One turning vector, and how many ticks it has turned
The counts run from 0 to 185.
[  4   6  -6 -11 -17  -9   2   5  19   3   4 -12  -5  -3  -2 -12   1  13
   3 -29 -12  18 -19   9   2 -23  -1  14 -13   7   0   7   6  13  13   5
   6   2   2   4  -2  13   2  -5 -18  -9  -5 -12   6  19  11  -7  20   5
   7   5  -7   0]
93
[ -6  -2 -14   0 -27  16   1   5  19   7   4  -9   6   0   5 -12  15   3
  -5  -7 -20  16 -12  11  -2  -5  -1   4   0  10  24   9 -17  12   3   9
   6  -8   2   5  -5  21  -8  -4  -6 -11 -13 -14   1   5 -13   0  -1  -3
   5  13 -26   5]
72
[-10   3 -13   1 -23  15  -8   4  13  10   3  -7   9   2   0 -14  12   5
  -5 -11 -17  13 -15   5  -7  -8   5   4  -5  14  22  16 -20  12   5   2
   8 -10   1  -2  -9  15 -12  -7  -6 -11  -8 -12   1   8 -16  -1   4  -9
   8   8 -23  10]
70
[  3   9 -12   3 -21  18  -8  12   9  11  13   7  12   2  11 -18   5  15
 -11 -16 -23   6 -12   2   1  -9   2  15  -2  15  19  13  -4   9   4  -1
  13  -6   2  -2  -3  18  -4   9   2 -12  -8  -9  10  14   4  -2  -4 -12
 -10  -9 -11   4]
184
[ -8   7 -18   4 -26  12  -7   4  10   5   1  -5   8   3  -5  -9   1   9
  -7 -16 -18  13 -15   5  -8  -9   3   7  -1  15  20  10 -15  11   1   0
   9 -13  -4  -6  -5  13 -18 -10  -5 -12 -11 -15  -2  11 -13   3  14  -2
   4  11 -17   3]
68
[ 15 -10 -11  -5 -21  13   7   8  20   8   3   5   5  -6  12 -12  13  -3
  -7 -10 -20  17 -10   8   5   0  -6   5   0  12  14   3  -8  11   0  12
  13  -3   5   6  -7  29  -1  17  -5  -4 -17  -4   8  15  -4  -9 -13  -5
   1  14 -19   0]
78
[ 22   1  -9   7 -19   2   4  19  -5  13  15   3   3   0   7 -18   2   1
  -2 -17  -8  -1 -19  -5   9 -13  -7  14  -8  24  -6  11   4   3  -2  11
  -3 -10   9  -9  -3   8  -4  13 -15   0  -7 -11  12  20  10  -6   6  -8
  15   7 -19   6]
26
[  5 -10  -4  -3 -11  -4  -5   3  16 -10   0  -9   2   0  -9 -15   2  -9
  -1 -27   3  21 -26   9   1 -10  -5  14 -17  14  16  15 -10  14   3  10
   7   8   9  -4   5   0  -6   6 -10   1  -6  -7  14  10   0 -10  12  -2
  16  19   1  15]
38
[-10   2 -12   1 -24  15  -5   5  16  13   3  -8   6   0   4 -14  15   5
  -3  -7 -19  14 -14   9  -4  -5   3   4  -4  13  22  13 -19  13   4   7
   6  -9   0   0  -6  17  -9  -7  -5 -12 -11 -15   4   7 -13  -1  -1  -6
   6  10 -25   9]
71
[ 21  -4 -16  -6 -19  13  11  12  18   5  -2   7   6  -4   9  -9   4  -1
  -9 -14 -22  13 -13   2   7  -5  -6   7   0  12   9  -1  -4   9  -2   7
  14  -4  -1   3 -10  27  -2  19  -5  -3 -15  -2   6  22   1 -13  -6   0
   0  14 -14  -9]
80
[ -5   0 -16   7 -35  19   0   3  11   1  13 -13   9   8   9 -10  -8  22
  -7 -13 -12  10 -23   4   3  -9   2  12  -6   9  23   4  -7   9  14   5
   5  -3  -1   0  -3  10   2   1   8 -17 -12  -8  13   3  -4  -2   8   4
  -1   9 -14   0]
10
[ 12  -9 -18   7  -7   6  -2   0  10  -3  10  25   2  -7   3 -11  -7   4
   9 -11  -8  12 -12  17  -3 -16  -3  10 -18   3  10   8   4   6  -5  -5
  -1  -2  11  -3   7  22 -13  -5  -4  -6  -9   1   2  27  -8 -17  18   1
   6   8 -13   5]
56
[  9 -17 -12   1 -27   8   7   7  11  -1  10  -2   4   0   6  -5   5 -11
   3 -10  -8  12 -15   8   7  -1 -18   4  -4  18  10   1 -14   4  -5  12
  -2  -5   9   0  -2  16 -10   8 -13   1 -17  -9   7  13  -7  -5   5  -3
  16  27 -20  -1]
136
[  6  -4 -25   9 -12   5   2   1  -2   7 -10   8  -5   9  -2  -9  -1  17
   4 -11  -5  14 -16  12   0 -17  -6  10  -1  -1  12   5   2  10  -1   2
  17 -15   1  -2   1  18 -13 -14  -4 -17  -9   2   7  15 -13  -5  11   9
  20  15 -23   6]
168
[  7   5  -9  15 -32  11  -8   3   4  -1  21   4   9   2   9 -15 -11   9
  -5 -14 -12   1 -14   6  -5 -11  -3  21  -6  17  15  14   0   3  -1  -1
   0  -3  12  -6  10   8 -10   1   0  -7 -18 -16  14  14   4   7  11   3
 -12   2  -5   4]
123
[  6  -6 -18   3  -8  10  -5  -2  10   6  -5   7   1   6  -1 -13   4  14
   2  -4  -4  14 -18  14  -7 -15   5   2 -17   2   9   8  -2  12   6   4
  13 -10   2   2  -6  18 -11  -9   3 -20  -9   3   8  15 -16 -12  12   5
  22  12 -26  15]
171
[ 19  -7 -14  -5 -19  16  11   9  17   4   1   4   5  -4  11 -11   7  -2
  -9 -12 -22  14 -10   4   6  -2  -7   5   2  12  11   0  -4   8  -1   9
  14  -3   2   6  -7  28  -1  20  -7  -4 -18  -3   7  18  -2  -9 -10   0
  -1  15 -16  -3]
79
[  6   2  -8  -2 -20  19  -6  -2  21  -3   8   8  10   1   8 -19   1   9
 -14  -8 -18  12  -9  15 -10  -6   4  13  -9  11  17   9   1  13   3   5
  19  -3   5   9  -1  21  -9   6   8 -18 -19  -9  13  15  -1  -3   0   4
  -9   1  -8  11]
179
[ 12  -5 -21   9  -3  -2  -9   4  -9  15 -11  17  -4   6  -6  -9   7   9
   2 -24  -6  16 -20   8   3 -15  -8  19   1   3  11  12  -3   8  -5  -4
  17  -8   7  -6   5  16 -16  -6 -12 -10  -3   2   7  22 -10  -5   6  -7
  16  10 -14   8]
164
[-12   7 -16   1 -25  13 -10   5   8   8   2  -5   9   2  -3 -10   7   8
  -4 -16 -17  11 -17   4  -7 -10   4   7  -4  16  23  12 -19  12   5  -2
   8 -12  -1  -6  -8  14 -14 -11  -4 -14  -7 -15   0  10 -15  -1  11  -9
   4   8 -21   4]
69
[  5   8 -12  14 -32  12  -9   8   3  -2  20   3  10   2   8 -13 -12   8
  -6 -18 -13   1 -16   6  -4 -12  -3  22  -3  17  15  12  -3   5   0  -6
  -2  -3   9  -9   6   7 -12  -2  -3  -6 -14 -18  10  16   3   7  14   1
  -9   3  -5   0]
124
[ 27  -2 -14  -5 -12  11   8  14  11  13  -1   8   5  -6   6 -13   4   3
  -7 -15 -17  12 -17  -6   7  -8   2   8  -4  17   4   2   0   8  -2   7
  16  -4  -2  -4  -9  23  -2  22  -5  -2 -11   2   8  25   4 -14  -4  -7
   2   7 -14  -2]
82
[ 25   7 -19  -1 -17   3  14  13  10  10   1  -2  -4  -3   4 -16  -6  14
  -1 -18 -21  10 -15  -6   6 -18   2  12  -1  11  -2   1   9  10   0  11
  13  -8  -4  -9  -2  19   2  13 -11  -7 -11  -3   6  20  12  -5   8   4
   5   1 -13  -4]
86
[ 10  -6 -18  11  -7  -5  -4   6  -2   4  -7  14  -5   6  -6  -8   4   6
   1 -26 -12  18 -13  12   5 -14 -14  21   6   0  15   8   2   9  -8  -5
  17  -7   8  -5   9  20 -16  -6 -16  -6  -9  -5   5  21  -5   0   5  -1
  12  11  -6  -1]
162
[ -3  -8 -10   4 -27  10  -2  12   5   5  18   1   8   2   6  -4   7  -5
   4 -16  -9   7 -22   7   7  -6 -12   7  -6  18  14  11 -19   3   2  -1
 -13  -4   8  -5  -6  11  -8  -2 -13   0  -8 -14   3  14  -9  -8  10 -14
  14  18 -22  -2]
132
[ 13   4 -15   9 -10   6  -1  10   3 -11 -10   1  -1   4  -4 -17   2  -3
  -9 -28   1  21 -22  10   6  -8  -4  16   1   6  30  18 -11  13  -1  -3
  10  12   8  -9   6   5  -9   6  -1   4  -3  -7  17  11   0  -4   5   1
  10  21   5   6]
43
[  9  -7  -7   8  -5  -9 -11   5   7   7  -1  14  -4  -4  -3 -14  11  -1
   2 -26 -13  22 -11  17   2 -14  -8  23   0   3  15  18  -2  13  -5   2
  12   2  14  -2  10  20 -10   0 -18  -1  -7  -3   5  22   0  -2  -1  -9
   5   3  -4  10]
159
[ 14  -2  -4  -3 -26  14   3  14  11   5  17   7  10  -2  16  -7   7  -2
  -8 -19 -10   6 -21   9   7  -4  -4  14  -8  14  11   9  -9   2   8  -8
  -8  10  10   2  -9  20   3  15  -2   0 -11  -9  14  19   3  -7   1  -3
  -8  16  -9  -7]
18
[ -2   0  -9   1 -27  20  -2   6  15  11  16  -9  12   0  12 -13   6  12
  -4 -12  -7   9 -23   6   4 -10   7  10 -13  13  20  10 -14   8  16  -1
  -3   4   6   1  -9  14   6   4   7  -9  -9  -7  14   7  -3  -9   1  -6
  -3  10 -14   5]
13
[ -2  -2 -14  -9 -24  17   2   9  22   3   2  -3   6   0   7  -6  14   0
  -5 -12 -20  17 -11  10   3  -2  -5   1  -2   8  22   5 -18  11   7   1
   6  -2  -2   4 -11  25  -6   1  -6  -7 -11 -12   1  12 -12 -10   0  -4
   4  18 -22  -5]
74
[ 10 -10  -9  -5 -18  15   3   8  20  11   4   3   6  -5  10 -12  17  -5
  -6 -10 -18  16 -10   6   3   0  -1   3  -2  14  16   7 -12  10   2  10
  10  -2   4   7  -9  28  -2  14  -5  -6 -14  -1   7  17  -8 -12 -12  -7
   3  12 -21   5]
77
[ 11  -4 -18   8  -8  -4  -7   7  -6   7  -8  17  -3   6  -7  -7   5   8
   3 -27 -10  19 -16  10   3 -15 -12  19   5   2  14  10  -1   7  -7  -6
  17  -7   6  -5   6  19 -15  -6 -14  -7  -6   0   5  23  -7  -3   8  -4
  16  11  -9   0]
163
[  1  -3   5  -7 -15 -11  -7   3  14   4   3 -10  -4   5  -1 -12  10   4
  -4 -30  -7  22 -17  18   2 -15  -9  23  -7   6   4  11   3  13  10   8
  13   6  11  11   5  13  -1  -3 -17 -11 -11 -13  15  15   9   1   7   3
   9   7  -3   9]
97
[  5  -3 -24   7 -11   7   1   2   0   5  -8   8  -4   9  -3  -9  -1  16
   3 -11  -5  13 -19  12   0 -16  -1   7  -8   0  11   5  -1   9   3  -1
  14 -12   0  -1  -4  18 -11 -13  -2 -19  -7   1   7  16 -15  -8  16   7
  22  17 -23   5]
169
[ -4  -3 -16  -4 -26  17   5   6  21   4   2  -6   4   2   8  -8  13   2
  -5 -10 -20  17  -9  14   2  -4  -5   1   2   9  22   5 -17  12   4   4
   5  -6   0   6  -9  23  -6  -3  -8 -11 -13 -13   0   9 -11  -3   1  -1
   4  16 -23  -2]
73
[  5  -3  -2  -4  -7  -6 -12   9  -2   4  -2   3   1  15  -4  -9  12   4
 -10 -33  -2  16 -23  12   9  -8 -12  24  -2   6  10  16  -4  12   9  -2
  19   7  10   5  -1   9  -6   1  -7 -11  -5 -10  20  16   2  -4   2  -5
  15  14   0   9]
101
[  4  -2 -15  -6 -15  15  -2  -4  22 -10   2   7   7   2   3 -10  -3  12
  -6  -9 -10  15 -16  16 -10  -9   5   5 -15   4  15   2   0  10   6   0
  15  -4  -1   9  -8  20 -10  -3   9 -21 -17  -3   7  17 -12 -13  12  11
   5  12 -14   7]
175
[ -3   0 -11   2 -30  22   0   5  14   4  15 -11  12   2  10 -11   2  15
  -5 -13  -8   9 -27   5   4 -10   6   8 -12  11  22   9 -16   9  17  -4
  -1   4   0  -2  -9  13   4   2   8 -10  -7  -7  12   7  -5 -10   8  -3
  -2   9 -13   2]
12
[ -5   1 -14  11 -35  11   0  10   3   4  19  -4   5   6   9  -7   3   2
   1 -14 -13   4 -16   8   6  -8 -14  10   0  15  15  11 -13   3   1   0
 -11  -8  10  -7  -3  11  -8  -7 -15  -3 -10 -19   5  10  -3   3  11  -7
   7  14 -22  -4]
130
